(in the rows, 128 means zero)
One turn moves every row onto another: examples first, then more rows asked:
z_516: [123 140 150 150 159 130 122 141 117  98 132  93 112  97 174]
z_158: [158 155 145 164 127 136 123 134 150 122 128 101 114 105 182]
z_196: [115 140 137 130 135 118  84 167 122 108 129 134 137  90 176]
z_698: [139 100 106 156  98 115 120 150 127 169 152 132 111 158 116]
z_306: [106  73 148 120 108  89 118 131 158 113 168 144 117 134 152]
z_825: [157 121 142 156 104 100 128 131 168 123 154 103 103 110 193]
z_931: [118 137 148 135 116 128 142 160 187 114 158 156 106 157 142]
z_410: [131 131 118 127 137 134  77 174 111 126 115 137 144 112 144]
z_908: [177 147 126 155 127 155 119 141 143 141 116 107 122 127 146]
z_267: [123 141 142 135 122 141 139 163 178 121 150 159 108 162 129]
z_53: [143 125 133 152 136 140 109 120  97 108 114 109 147 153 131]
z_923: [103 147 164 142 146 151 116 133 130 103 124 143 133 113 144]
z_974: [137  73 134 142 104  83 116 115 124 104 153 108 129 160 159]
z_75: [126  85 114 113 108  82  87 170 135 126 149 135 132 119 160]
z_663: [152  86 118 140 115 116 110 121 109 119 133 114 137 174 123]
z_106: [113 111 134 123 120  86  87 163 135 108 148 132 129  98 186]
z_971: [124  73 126 116 113 120 112 141 140 133 146 151 129 159 107]
z_302: [173  93 121 144  94  94 125 138 167 145 156 106 106 138 164]
z_611: [127 136 152 159 138 126 113 112 106  90 123 106 139 130 169]
z_35: [122  97 125 159  87  79 127 142 145 150 174 129 100 141 160]
z_74: [123 132 143 133 118 132 141 162 185 120 156 157 106 159 130]
z_149: [104 137 152 173 106  98 125 134 141 131 165 123 102 111 189]
z_515: [113 145 152 138 123 137 140 162 184 114 153 157 105 148 143]
z_56: [139  62 120 125 123  85 125 149 137 125 163 101 104 139 151]
z_344: [123 107 157 151 119  92 120 108 123  87 148 107 128 132 186]
z_796: [157  82 105 129 137 126 118 156 117 135 132 103 118 150 115]
z_997: [137 146 119 170 121 148 117 150 112 160 127 130 122 141 121]
z_202: [115 169 145 179 128 138 119 143 124 137 135 125 117 112 161]
z_794: [143 130 123 144 161 154 118 152 104 123 115 101 124 126 129]
z_951: [122 117 136 127 138 159 109 142 121 127 118 148 139 145 102]
z_320: [ 90 121 172 136 127 109 121 127 151  93 154 143 117 108 175]
z_656: [120 148 147 137 123 142 141 160 179 117 148 158 110 156 133]
z_556: [185 106 108 144 108 131 121 147 150 152 129 111 116 152 133]
z_326: [138  96 103 113 121 112  79 175 117 135 131 139 139 129 130]
z_462: [119  95 146 138 135  89 130 140 140 102 161  98 100 108 188]

z_796 -> z_794
z_158 -> z_825
Now these:
z_267 -> z_656
z_923 -> z_320
z_326 -> z_410
z_974 -> z_663
z_35 -> z_698

One turn moves every row onto another: examples first, then more rows asked:
z_24: [ 94 108 167 113  98 150 120 136 106 118 130 134 155 136 116  97 156  72
 153 180 160  81 150 147 114 106 141 158  80 126 148  50 106 129 153 137
 106 118 106 158  80 134 111 127 109  92 137 174 122  85  97 121 110 161
 146]
z_913: [ 94 119 156  97  90 201 102 144 185 133  72 112  93 133 121  88 116 102
 154 132 123 123 125 132 132  91 126 140 111 126 127 151 106 140 141 151
 116 111  73 141 117 127 147 175 137 125 180 126 156  94 133 127  97 153
 130]
z_902: [ 90 116 161 104  88 199  99 146 183 135  72 115  95 137 123  87 120 101
 151 130 125 121 127 129 135  92 125 139 111 129 128 152 104 139 142 149
 115 109  69 139 118 126 148 172 139 126 179 124 159  92 133 124  99 148
 131]
z_200: [100 130 148 109 116 174 124 143 109 147  95  59 135 156 119 124 142  79
 171 119  99 137 150 168 138 139 145 162  81 163 130 116 128 146 113 120
  94 109 100 147  84 142 119 129 115 110 128 141 163 106 119 113 145  89
 110]
z_193: [ 82 139 116 150  96 123 110 126  81 149 124 103 153 137 126  98 101 101
 152 166 110 123 147 116 102 117 167 150 140 103 124 109 100 148 150 139
 118 101 107 137 111 126 134 123 101 125 149 119 165  92   9 102 107 142
 131]
z_472: [ 48  98 159 143  99 148 132 165  70 138 115  82 107 145 113  80 168 101
 132 148 111 135 184 147 107  72 125 151  83 121 116 102 107 133 176 132
 138  80 119 181 108 124  71 138 112 115 170 140 121 112  83 136  84 148
 149]
z_623: [128 110 198 123  72 155 107 139 113 146 149  66 147 147 171 120 143 123
 135 123 145 146 169 160  65  67 169 132 110 131 118  88 106 148 135 137
 113 131  90 110 121 164 116 126 102 130 154 122 182 147  95  94 123 129
 135]
z_187: [ 85 126 156 117 111 169 126 138 116 151  96  53 134 159 115 129 128  84
 175 107 102 130 154 157 144 146 133 150  74 171 138 110 116 137 123 121
 106 108  93 152  91 143 124 129 119 114 124 139 164 110 117 112 147  93
 106]
z_358: [ 82 134 143 147  93 149 115 144 113 110  90 100  98 133 136  99 108  94
 160 148 119 109 153 130 112  83 152 145 109 115 129  95 134 152 153 144
 125 100  89 146 101 125 125 130 127 123 117 118 145 194 148 124 187 178
 116]
z_107: [ 97 119 157 100  90 203 100 148 181 134  72 116  94 135 124  87 123 100
 152 135 124 124 125 132 133  88 128 143 115 125 125 153 108 142 139 149
 110 110  72 139 115 126 147 172 137 125 181 125 158  91 133 126  97 148
 133]
z_578: [135 125 189  98  83 158 123 124 118 138 150  54 147 142 168 124 136 126
 140 127 142 145 166 164  61  70 166 135  98 127 116  80 106 147 132 152
 117 135  97 116 123 165 110 140  91 127 161 126 169 152  94 104 110 144
 126]
z_287: [ 88 148 109 134 102 126 120 117  87 141 124  94 153 134 122 100  95 105
 153 171 109 123 144 120 102 117 168 149 134 100 126 100  99 146 148 150
 122 103 110 141 112 127 129 133  94 124 156 122 156  95   9 110  99 152
 125]
z_680: [ 82 103 176 122  93 146 121 129 112 121 131 126 152 140 111 102 145  77
 159 169 162  74 154 139 120 112 134 148  73 131 154  46  94 121 161 138
 118 116  99 161  83 135 116 127 112  95 134 173 122  88  97 120 112 165
 142]
z_363: [ 96 137 148  98 120 174 136 131 117 145  95  50 133 154 115 130 131  85
 177 115  98 130 151 166 138 145 136 157  71 163 133 106 119 139 116 131
 105 111 100 157  88 144 118 138 109 110 130 139 157 109 117 118 136 102
  99]
z_797: [ 79 158 206 145  90 145 132 129 187 135  92  73 112 134 118 110 108 116
 152 154 116 112 141 162 116 108 151 142 179 109 136  96 121 133 152 157
 132 102  86 149 122 135 143 120 123 128 175 128 150 106 138 107  45 135
 119]
z_175: [ 45  98 161 147  98 144 132 165  71 139 116  80 108 145 111  82 163 103
 134 144 112 134 185 145 108  72 122 149  80 125 117 101 102 130 178 133
 140  77 119 180 111 125  72 139 114 117 168 139 121 113  81 135  84 146
 147]
z_398: [ 96 157 227 134 108 103 117 131 104 126  96  58 108 137 113  98 113 111
 157 162 118 118 237 149  95 105 169 144 116  97 117 117 137 140 142 160
 117 108 103 149 126 122 139 129 127 116 137 119 135 103  59 131  57 150
 111]
z_198: [ 89 147 233 149 102  99 107 137 104 133  94  66 108 141 115  95 113 107
 155 157 120 117 239 144  97 104 169 142 120 102 122 123 136 141 145 151
 115 104 100 145 127 120 143 121 134 118 131 118 142 101  58 124  66 142
 118]
z_309: [ 88 136 138 143  97 151 115 144 108 107  89 101  99 132 138  97 114  94
 160 154 118 112 152 134 110  80 154 149 112 111 125  95 142 155 148 145
 121 102  94 146  98 125 121 133 124 125 120 120 144 194 149 124 184 176
 118]
z_277: [ 85 139 138 139  98 150 121 136 113 106  91  97  97 133 135  99 108  96
 161 152 119 110 152 131 111  82 153 145 107 112 128  91 135 152 151 150
 127 101  92 149 100 124 121 135 122 124 120 119 140 195 148 127 182 181
 113]
z_147: [100 128 192 114  71 143 108 191 149 157 139  89 112  97 119  84  79 107
 198 144 132 106 163 143  71  78 135 150  70 124 135 147 127 180 153 152
 113  81 154 137 123 153 143 146 105 116 153 120 136 126 120 106 123 131
 120]
z_896: [ 84  97 176 131  91 146 112 142 107 126 129 135 153 140 115  96 156  71
 152 172 164  79 154 142 119 108 137 152  83 133 152  54 102 129 160 128
 109 114  99 153  81 134 116 121 117  97 132 172 129  84  97 114 117 153
 152]
z_873: [ 46 102 159 138 101 147 135 160  72 135 115  78 108 144 109  84 164 103
 133 146 112 135 183 146 108  74 122 149  79 122 116 100 105 130 176 136
 139  79 120 182 110 124  71 143 110 117 171 139 119 114  82 138  82 152
 146]
z_135: [ 75 140 119 148  96 123 117 116  90 147 126  93 153 138 120 103  86 107
 156 161 111 117 150 114 106 121 162 141 130 107 130  99  90 138 155 145
 129 101 103 143 116 127 136 128 100 126 148 121 161  96   9 103 103 150
 124]
z_808: [116 113 201 120  74 152 115 123 125 147 153  52 146 148 164 126 125 133
 143 113 148 139 173 152  67  77 156 123  96 140 126  80  91 140 142 148
 128 131  86 118 129 163 118 133 102 132 152 124 177 153  95  97 117 143
 124]
z_620: [101 129 190 109  73 142 110 191 151 154 139  86 112  95 118  85  77 109
 199 145 130 105 163 146  71  78 135 150  70 124 135 145 127 177 153 153
 112  84 153 139 125 151 142 149 102 117 154 123 134 125 122 106 120 134
 118]
z_927: [104 129 190 109  73 142 109 193 149 153 139  90 111  95 119  84  84 107
 197 148 132 106 161 146  70  76 139 151  72 124 132 145 130 180 150 153
 110  83 155 139 123 153 141 148 103 115 154 122 136 126 121 105 122 132
 122]
z_337: [ 92 159 200 139  94 148 131 136 180 130  90  83 113 131 121 107 119 111
 149 164 115 116 138 170 114 103 158 151 187 102 129 100 134 141 143 154
 121 104  92 146 114 134 139 121 122 127 179 129 147 101 140 108  44 130
 123]
z_741: [ 83 150 209 156  86 145 123 140 180 137  90  84 113 136 123 106 120 109
 147 155 117 113 140 163 116 104 156 146 189 110 134 103 127 139 149 146
 123 100  84 142 118 133 143 114 129 129 172 127 156 103 140 100  51 121
 128]
z_883: [100 150 226 139 107 104 108 140  99 130  94  66 110 135 116  93 123 103
 151 166 117 121 236 153  96 101 177 152 124  95 115 125 145 148 137 151
 108 107 103 143 121 121 140 125 130 116 137 118 139 100  59 128  62 142
 118]

z_883 -> z_198
z_927 -> z_147
z_363 -> z_200
Now these:
z_578 -> z_623
z_896 -> z_680
z_277 -> z_309
z_902 -> z_913
z_135 -> z_287
z_873 -> z_472
z_741 -> z_797

One turn moves every row onto another: examples first, then more rows asked:
z_706: [120 129 111 135 159 130 120 115 158 134 109 140 163 121 137 159 164 112
 124 173 114 136 150 140 164 127 147 134 108 133 109 161 127 146  97 144
 160 113 132  89 109 142  85 118 126 147 182 154 145 116  85 139 143 139
 126 109 129 142 170 107 143  83]
z_414: [128  91 138 147  90 162 117 100 130 153 133 131 136 132 177 113  94 145
 121 136 136 108 152  74 149 124 134 168 146 134 150 148 125 106 136 166
 138 105 132 101 125 165 125  92 134  94 123 117 185 151 114 141 138 111
 162 115 121 137 144 114 149  95]
z_635: [102 134 114 106 169 124 113 144 160 142 129 148 152 118 152 153 158 110
 111 162 107 114 157 142 139 126 153 138 123 139 104 143  98 140 107 145
 124 129 143  82 111 132  67 124 138 138 172 139 161 118 101 127 133 130
 111 116 134 133 131 110 144  84]
z_167: [143 131 153 155 144 125 169 161 104 136 124  94 112 140 157 141 137 103
 124 105 112  90 136 137 133 146 127 142 133 160 178 135  97 162 126 120
 106 100 159 120 109 167 123 107 135 155 151 144 131 101 108 135 166 144
 133 130 118  97 129 137 124 154]
z_194: [101  93 118 128 102 111 144 148 132 166 111  97 114 124 152 157 131 138
 118 105  87 117 165 145 112 160 122 128 116 127 112 165 121 137 124 151
 116 131 181 123 140 151 149 153  95 133 133 104 130 113 123 123 138 147
 145 140 141 137 116  77  86 134]
z_714: [132 136 135 142 106 152 151 149  77 112  98 150 144 129 174 114 140 155
 144 155 112 120 141 149 121 123 127 116 140 123 176 140 122  88 118 137
 117 151  91 114 108  98 139 119 121 153 125 100 130 127 122 114 153 115
 145 171  95 132  92 127 152 137]
z_712: [151 113  88 130 170 114 139 117 130 127 105 148 128 133 147 146 111 169
 147 121 128 176 132 120 115 120 113 128 118 132 151 158 108 105 145 134
 127 157  92 115 119 110 142 137 128 118 116 132 141 136 135 101  98 137
 164 134 136 167 153 138 147 156]
z_323: [142  92 130 152  96 167 115 109 104 151 112 123 128 130 144 104  78 132
 101 111 156 120 141  94 130 124 144 168 133 140 134 152 129 122 131 147
 166 108 112 127 138 157 144 111 115 107 129  99 170 137 114 182 156 108
 139 102 113 153 154 104 145 100]
z_170: [157  96  84 141 151 120 136 114 115 117 119 143 119 157 143 135 123 156
 152 132 132 159 119 105 133 112 104 128 105 172 123 141 125 127 147 163
 125 161  76 111 132 133 182 121 137 134 142 146 140 135 113 101 105 121
 137 140 131 157 158 140 137 169]
z_157: [148 119 152 154 110 127  67  96 133 128 106 139 130 132 142 139 172 145
 121 150 133 115 178 136 162 140 143 115 147 134 112 127 106 135  91 159
 105 149 116 155  95 109 142 135 124 132 148 134 154 136 111 106 184 158
 139 111  75 142 160 114 136 110]
z_188: [153 123 121 130 111 162 123 121 116  83 134 145 109 109 127 114 106 121
 131 140 154 131 114 116 156 118 150 165 121 153 143 137 152 167 118 116
 122 152 128 110 147 189 118 103 104 141 116 145 104 119 116 129 127 113
 135  68 117 116 109  91 125 140]
z_485: [112 113 145 128 101 157 161 131  74 135  77 160 137 151 156 125 127 165
 126 140 116 139 155 154 120 128 147 129 137 109 161 152 133 116 122 129
 128 174  94 114 111  84 130 105 144 146 142 110 138 127 123 113 151 115
 152 141 111 110 111 117 175 136]
z_818: [104 131  97  98 147 133 102 118 155 161 125 147 148 145 124 143 142 112
 105 151 101 115 163 131 149 113 145 147 108 155 122 142 115 150  98 149
 153 123 140  77 111 116  78 121 126 166 179 138 129 111  90 148 141 118
 108 105 109 137 131 108 146 108]
z_385: [ 90 115 115 124  82 102 127 148 129 157 108 107 120 115 151 160 143 127
  95 109 100 114 149 162 115 152 116 147 118 141 113 140 135 137 151 141
 120 134 149 148 131 137 149 144 108 159 111  88 115 116 135 149 137 149
 135 133 127 128  94  76  89 150]
z_591: [123 106 152 136 115 150  72  81 127 143 122 142 141 131 136 152 175 181
 129 134 130 126 162 121 170 153 142 121 146 106 110 126 116 141  85 154
  99 158 142 148 115 108 127 144 115 128 144 153 145 135 107 107 164 148
 164 103  93 116 153 101 134 100]
z_291: [149 105 108 156  96 170 116 105 122 159 132 136 144 141 154  96 105 119
 116 123 154  96 151  85 140 129 110 161 147 150 130 126 136 118 133 157
 145  98 120 106 128 172 149  89 135 125 132 123 167 127 121 171 164 122
 143 117 110 130 158 106 149  81]
z_439: [169 128 133 135 131 142 119 121 113 110 140 139 111 103 116 109  93 115
 128 146 168 126 115  85 147  96 149 155 122 152 136 136 127 154 128 112
 115 143 122 120 128 169  93 130 117 148 104 129 115 150 133 123 157 123
 141  76 119 133 107 100 107 148]
z_357: [104 147 155 126 150 126 138 127 134 136 140  61 139 128 135 124 143 122
  90 148 129 142  92 119 134 126  94 129 109 118 132 109 172 125 116 132
 160 122 131 132 143  96 155 127 118 136 117 119 109 170 121 131 138  90
 119 156 124 106 159  93 150 142]
z_88: [119 128 139 124 139 122 136 118 117 111 151  84 153 114 136 138 143  96
 108 146 146 124  74 134 137 114 130 115 119 116 139 110 172 133 131 123
 145 137 119 148 139  95 149 131 138 124 116 134 120 173 139 116 140 118
 138 173 127 109 158 110 151 137]
z_533: [ 96 140 168 133 136 113 124 106 115 147 138  86 153 119 133 143 121 129
  97 142 120 123 104 125 135 106 137 116 124 116 155 138 162 148 145 126
 141 132 134 148 168  87 151 130 137 137 139 127 119 185 128 130 143 117
 138 165 130 103 159 110 144 167]
z_205: [156 115 106 147 161 118 107 119 117 130 103 142 107 123 143 146  85 174
 149 114 128 156 122 104 127 127 131 115 136 155 127 157  97 122 152 158
 120 155  85 128 130 125 164 127 154 140 133 144 150 135 126 112  89 132
 166 138 127 156 136 138 141 152]
z_228: [ 96  98 124 130  83 114 144 147 141 148 151 127 122 115 151 170 160 122
 100 137  98 119 152 169 142 155 129 144 101 154 114 134 132 125 124 135
 113 142 157 145 126 147 142 148  84 128 110 102 140 110 140 136 124 151
 158 138 137 145 128  80  85 147]
z_686: [119 125 140 156 156 144 154 158  87 145 126 101  97 154 133 143 139 116
 120  95 127 101 167 146 131 159 117 157 125 157 171 135 118 148 113 133
 102 122 162 124 142 133 132  96 123 170 155 150 125  90 124 130 147 121
 125 123 115 100 140 132 140 165]
z_324: [143 146 175 119 119 118 153 120 164 129 139 146 142 165 161 140 136 144
 116 123 128 163 124 103 143 136 103 137 120 135  94  96 142 108 138 108
 125 184 148 157 133 150 124 120 113 120 152 135 147 159 142 120 118 123
 109 101 114  81 147 103 123 133]
z_569: [137 156 176 100 123 102 145 128 167 109 142 137 149 161 149 120 128 143
 129 120 121 155 135  91 130 141 107 110 126 143  80 108 135 127 140 140
 127 182 151 146  98 137 128 121 125 144 147 117 132 169 133 128 147 121
 114 126 104  99 134  95 103 129]

z_635 -> z_205
z_706 -> z_712
z_686 -> z_188
Now these:
z_533 -> z_818
z_714 -> z_167

One turn moves every row onto another: examples first, then more rows asked:
z_26: [115 101 120 130 115 138 123 139 144  92  93 165 152 114 125 114 110 151
 147 179 172 163 117 113]
z_322: [128 110 125 119 103 113 133 108 148  85 112 172 146  98 127 117 109 165
 118 171 165 156 134 101]
z_183: [138  65 133 149 162 106  94 176  95 108  90 146 130  90 124 167 129 137
 135 115 126  87 145 121]
z_583: [142 108 112 135 157 109  94 157  92  88  94 119 109  90 127 150 103 128
 151 112 163  68 138 109]
z_513: [150  82 128 137 104  82 156 157 160  64  87 155 127  95 132 138 131 171
  80 158 147 150 102  98]
z_388: [154  93  97 103 133  80 174 143 137  88 107 119 126 133 134  93 119 157
  66 154 156 128 107 110]
z_684: [140  69 132 148 164 102  96 183  94 109  89 140 118  95 124 163 128 136
 135 113 128  81 145 122]
z_893: [138 108 135 125 114 120 125  98 144  99 105 163 129  87 148 116 128 156
 145 172 170 159 123 102]
z_308: [138 113 115 133 154 109  99 143  88  76 103 126 100  99 129 155 100 132
 138 113 163  66 145 114]
z_551: [143  70 145 102 143 117 130 123 141 147  91 155 129 105 137  80 143 150
 104 143 142 140 116 134]
z_736: [138 111 115 125 157 107  98 143  86  80 102 127 104  99 128 153 103 131
 135 111 164  65 145 111]
z_668: [162  81 137 150 116  86 151 153 148  77  86 149 104  90 151 144 152 167
 108 165 150 163 102  95]
z_508: [172  94 101 111 147  83 164 140 133 107  95 107 102 121 148  95 137 150
  88 150 163 135  98 115]
z_452: [125  72 136 103 135 142 131 154 154 123  70 156 145 124 123  76 119 145
 101 146 158 136  99 139]
z_63: [144  81 125 151 108 115 148 179 156  60  68 150 124 104 131 141 123 159
 110 164 161 155  90 104]
z_933: [133  75 140  95 130 114 139 123 154 122  93 169 143 106 119  79 117 163
  82 142 137 130 114 131]
z_73: [144 105 111 132 159 109  93 154  94  88  96 122 112  92 128 151 100 127
 153 116 164  66 137 109]
z_880: [131  65 143 142 160 103  96 167  95 101  93 151 114  94 124 168 132 141
 124 111 125  80 148 125]
z_340: [131  60 141 148 161 102 102 172  93 101  85 154 108  96 122 172 132 140
 121 112 125  76 149 125]
z_915: [144  88  85 123 134 104 160 180 135  94  82 114 124 139 131  98 120 144
  95 159 171 139  96 119]

z_668 -> z_508
z_322 -> z_513
Now these:
z_63 -> z_915

